(in the rows, 128 means zero)
One turn moves every row onto another: examples first, then more rows asked:
q_284: [134 121 178 127 122  95 156  91 144 171 135 133 108 131 143 118 116 106
  87 176]
q_400: [119 109 169 153 120  89 134  96 137 118 130 127 103 125 139 100 160 128
 113  79]
q_631: [157 109 140 134 117 100 146  94 149 172 143 140  94 153 116  97  84  95
  92 115]
q_799: [124  97 181 140  95 117 183 120 124 171 140 135  95 132 122 109 114 109
 100 107]
q_189: [122 121 110 143 129 117 114 118 151 170 139 122 108 133 138 109 115 110
  97  69]
q_969: [142 154 167 112 124 111 128  94 140 133 131  89 104 136 130 118 141 141
 120  98]
q_359: [107 110 151 136 115 139 148 103 123 142 165 131 107 145 130 129  81 133
  94 117]
q_199: [134 116 173 166 114  76 131  85 152 160 126 123 124 129 117 110 126  88
  97 150]
q_410: [119  98 173 119  90 126 164 113 144 140 153 140 107 142 151 122 113 147
  99  95]
q_446: [135 111 151 113 127 107 139  90 149 185 142 128 115 121 122 125  71 121
  70 121]
q_562: [135 121 157 135 127  85 116  67 152 133 132 120 107 135 127 129 158 147
 122 115]
q_352: [126 119 127 128 131 140 151 141 140 167 115 133 132 112 146 113 125  84
  93 113]
q_652: [140 138 145 129 100  87 183 126 142 144 134 122  96 120 143 130 155 116
 106  85]
q_809: [126 116 140 166 140 104 131 104 149 149 121 161 148 128 143 104 157 118
 105 130]
q_570: [130 151 116 127 138  98 140 117 154 164 134 107 109 119 108 123 143  83
  86 112]
q_792: [111 110 143 128 152  94 110 100 157 144 116 144 135 100 144 135 138 128
 100 134]
q_952: [109 133 169 140 129 100 121 126 156 160 131 128 113 130 155 134 130 110
 115 171]
q_40: [125 129 161  90 120 102 157 126 157 153 134 119 100 109 131 137 141 144
  96  80]

q_359 goes to q_952
q_189 goes to q_352
Now find these:
q_799 goes to q_199
q_284 goes to q_562
q_792 goes to q_40
q_652 goes to q_631

One turn moves every row onto another: examples first, then more rows asked:
q_287: [160 168 144 132 126 116 117 123 130 131 122 139 141 121 154 129 135 148
  93 128 116 130 135 123 169 101 134 125 155]
q_770: [109 125 130 143 133 145 121 162 124 166 127 106 117 150 117 144 122 138
 118 126 105 122 135 123  88 131 121 153 107]
q_658: [147 113 107 124  96 141 141 134 108 107 117 156 123 132 118 132 113 150
  89 130 140 115 127 131 126 132  90 110 150]
q_12: [116  92 140 146 157 146 104 120 136 101 113 124 113 126 115 142 157 117
 147 118 150 129 130 130  93 138 127 131 142]
q_590: [ 86 139 147 144 120 129 126 146 120 166 134  97 119 129 105 126 138 142
 120 132 125 128 118 127  89 125 130 151 121]
q_408: [171 174 154 126 133 125 122 127 121 138 118 141 132 117 144 136 129 144
 102 130 125 122 128 122 166 109 114 127 146]
q_468: [ 86 125 128 149 110 139 123 149 132 156 121 100 131 146 126 134 131 144
 105 122 102 125 148 124  86 127 136 146 127]
q_977: [132 142 141 129 140 148 123  95 103 147 100 164 117 118  99 146 114 135
 148 127  94 126 118 148 147 122 146 119 144]
q_634: [115 131 135 132 118 129 114  98 118 137 114 163 143 118  96 139 121 141
 138 124  82 131 120 143 162 125 162 116 148]
q_14: [ 93 136 126 161 142 133 111 150 128 159 135 103 118 145 120 129 139 134
 116 122 120 135 120 135  94 119 155 152 119]
q_324: [139 134 114  93 111 115 144 150 138  70 120 126 143 122 140 136 127 151
 137 145 131  97 132 124 128 125 127 139 143]
q_986: [148 144 106 107 137 134 140 148 132  69 104 130 127 133 155 142 126 141
 139 135 137  98 134 136 121 124 135 140 141]
q_63: [112 125 159 110 120 134 125 164 114 156 122 119 114 132 135 114  95 128
 124 120 125 121 159 135 118 135 121 133  96]
q_623: [138 138 119 110 105 114 129 116 103 162 118 150 125 132 126 111 112 116
 133 132 105 123 141 141 160 108 115 122 162]
q_753: [122  95 128 132 120 130  88 144 149 102 123 113 134 145 125 135 156 116
 118 132 141 115 142 125 107 145 122 120 162]
q_476: [101 119 138 126 120 127 117 155 126 142 122 118 121 142 155 105 101 128
 110 115 112 133 173 140 118 119 157 130 111]
q_532: [137 112 113 145 140 138 137 118 110 102 138 165 103 108  98 133 127 151
 115 125 150 141  85 143 133 129 127 120 130]
q_302: [110  76 143 129 130 120 111 117 141 105 134 115 125 112 101 131 156 133
 144 137 136 135 131 117  96 125 124 132 150]
q_464: [134 148 113 130 122 129 114 125 109 152 110 159 134 146 136 119 120 104
 131 111 113 119 139 148 172 129 124 118 151]
q_443: [112 117 113 151 118 134 144 102 112  94 128 157 113 104 108 121 136 155
 101 122 149 143 100 146 127 122 141 113 152]
q_16: [113 134 164 131 152 135  96 154 120 142 129 123 117 132 113 130 107 143
 123 130 119 133 123 146 116 124 179 126  95]
q_482: [137 134 122 105 145 120 152 131 128  72 120 131 122 104 128 137 131 153
 161 141 139 115 112 132 120 113 141 149 130]
q_999: [142  94 135 117 134 137 103 137 132 117 118 109 104 137 120 136 143 119
 129 150 143 114 139 125  86 125 105 125 164]
q_148: [ 89 141 181 122 118 131 116 135 115 141 117 114 121 115 111 118 112 153
 115 134 123 129 135 143 103 121 173 120 118]
q_839: [117 141 121 120 134 122 144 130 137  58 114 135 142 108 136 137 142 150
 149 124 143 113 118 135 131 128 153 142 135]
q_789: [141 144 158 133 130 134 148  96 132 127 116 148 128  87 139 140 129 160
 117 113  97 142 138 117 161 114 127 138 137]
q_776: [151 107  84 139 115 142 127 136 117  99 119 161 120 148 134 134 115 145
  85 125 132 125 131 138 127 122 117 110 150]
q_646: [150 143 147 142 149 139 134 107 137 124 120 156 129  97 143 147 129 153
 119 105  98 143 133 119 169 121 135 140 123]

q_443 goes to q_658
q_634 goes to q_623
q_753 goes to q_302
Now find these:
q_646 goes to q_287
q_986 goes to q_839
q_476 goes to q_148
q_590 goes to q_770

